A single turn carries every row of the set below to another of its rows. Some are shown first; where does it send the rows asked next?
Zep: [ -6   3  -9  12   9 -21   1  -8  17  20  12  10  -8]
napor: [-11 -17 -18  -2  -4 -23   9   0   3  12   1   2  -5]
rafe: [ -4  -5 -12   6  -6 -15  -3  -9 -12  19   6  14   5]
feba: [ -6   5 -16   6   5 -11   1   1   6   7  11  18  14]
kog: [ -5  -1  -6  23   2 -10  -4   3   4   9  12   5  -1]
velef: [-12  -3  -5  13   1 -24   3   1   0  28  12   9   6]
Vavon: [-10 -17  -7  13  10 -30   8   2  10  16   8  12   2]
gef: [ -5   5 -15  -8  12  -5   0 -13  -6  12  -4  11  -7]
pudus: [-17 -14 -11   0 -10  -7   2  -2   2  20   5   9  -4]
bidu: [ -8  -6  -7   8   8 -17  -1 -13 -14  23  -3   1   9]
Zotu: [ 1  3 -6 -4  3 -3  0  0  5 -3  4 14  3]
vamuv: [-17 -21   2   3   7 -12  -4 -10   4  25  10  10  -4]
gope: [-21 -15 -12  10  -5 -15   5  -1   4  20   4  12  -3]
Sobe: [  0   0  -4   8  -2 -10   6 -10   6  25  14  12   2]
dep: [-20 -19  -8   0  18 -14 -13  -1   6  15   0  10   0]
Ber: [ -5  -5 -10  -2  -6  -7  -3 -10 -12  14  -2  10   4]
zava: [-14 -16  -8 -10  18 -30   6   0  -7   9   9   7   2]
diz: [-16  -8  -1  11  23 -29   0   6   7  10   2   6  -6]
Litik: [-11  -1  -8 -20  13 -24  -2  -2  -4  12   8  -1  -3]
kotu: [-17 -15   4   0  13 -24  12 -11  -2  20   8   0  -2]
sev: [-11  -9  -2 -11  16 -31   1   0  -6  -1   7   8   2]
roba: [ -3  -2  -1  -1  23 -26   4  -4   8  -1  -3   8  -5]
lemi: [  0  -2  -6  -1  14   0  -5  -3  -8   2  10   8 -11]
tabo: [ -5   6   6   8  19 -11   3  -9   9   0   9   5   1]
mopi: [-15 -14 -11  -1  25 -12   6   3  -6  -2   0   9   1]
non: [ -1  15  -5  -3   7 -21   1   0   1   6  15   3   0]
fanan: [ -7  10  -3  -6  15 -18  -3   4  -2  -2  -2   6   2]
rufe: [ -5  -6 -18  -5  15  -6   1 -12   6  24   9  10  -8]
mib: [-11   3  -1  13  10 -31  -4  -9   5  16   2   9  10]
gad: [ -3  -6 -10  -3  19  -6  -1  -2  -8   0   1   3 -15]
pab: [ -9 -13   6   2  15 -12   8 -14   2   6  -3  -5  -6]
Ruka: [ -6   9 -13  -2   7  -3   5 -13  -6  18   6  12  -5]
gipa: [ -6 -11  -9   4   5  -2  -1   5  -8   8  10  -6  -8]
peke: [-16  -5  -8  -5  19  -6   6   4  -2  -7   5  12   1]
Dafep: [-12  -4  -4   8   1 -30   7   4  11   0   5   4   3]
mefir: [-10 -12 -11  -6  14  -5   5  -5  -2   4   3  11  17]
gadif: [-16 -20   0   9  11 -23  -7  -8   6  19   7  11  -9]
Pufis: [-14  -3  -3   3  17 -19 -10   6  15   1  11  11   0]
rirap: [-5  7 -2  4  1  2 -6  2  2 15 11  9 -2]
letop: [-21  -8   5   0  18 -28  10 -11   3  12   1   3  -5]

Ber -> kotu
napor -> Litik
Sobe -> diz
Now find these:
Zep -> Pufis
rafe -> letop

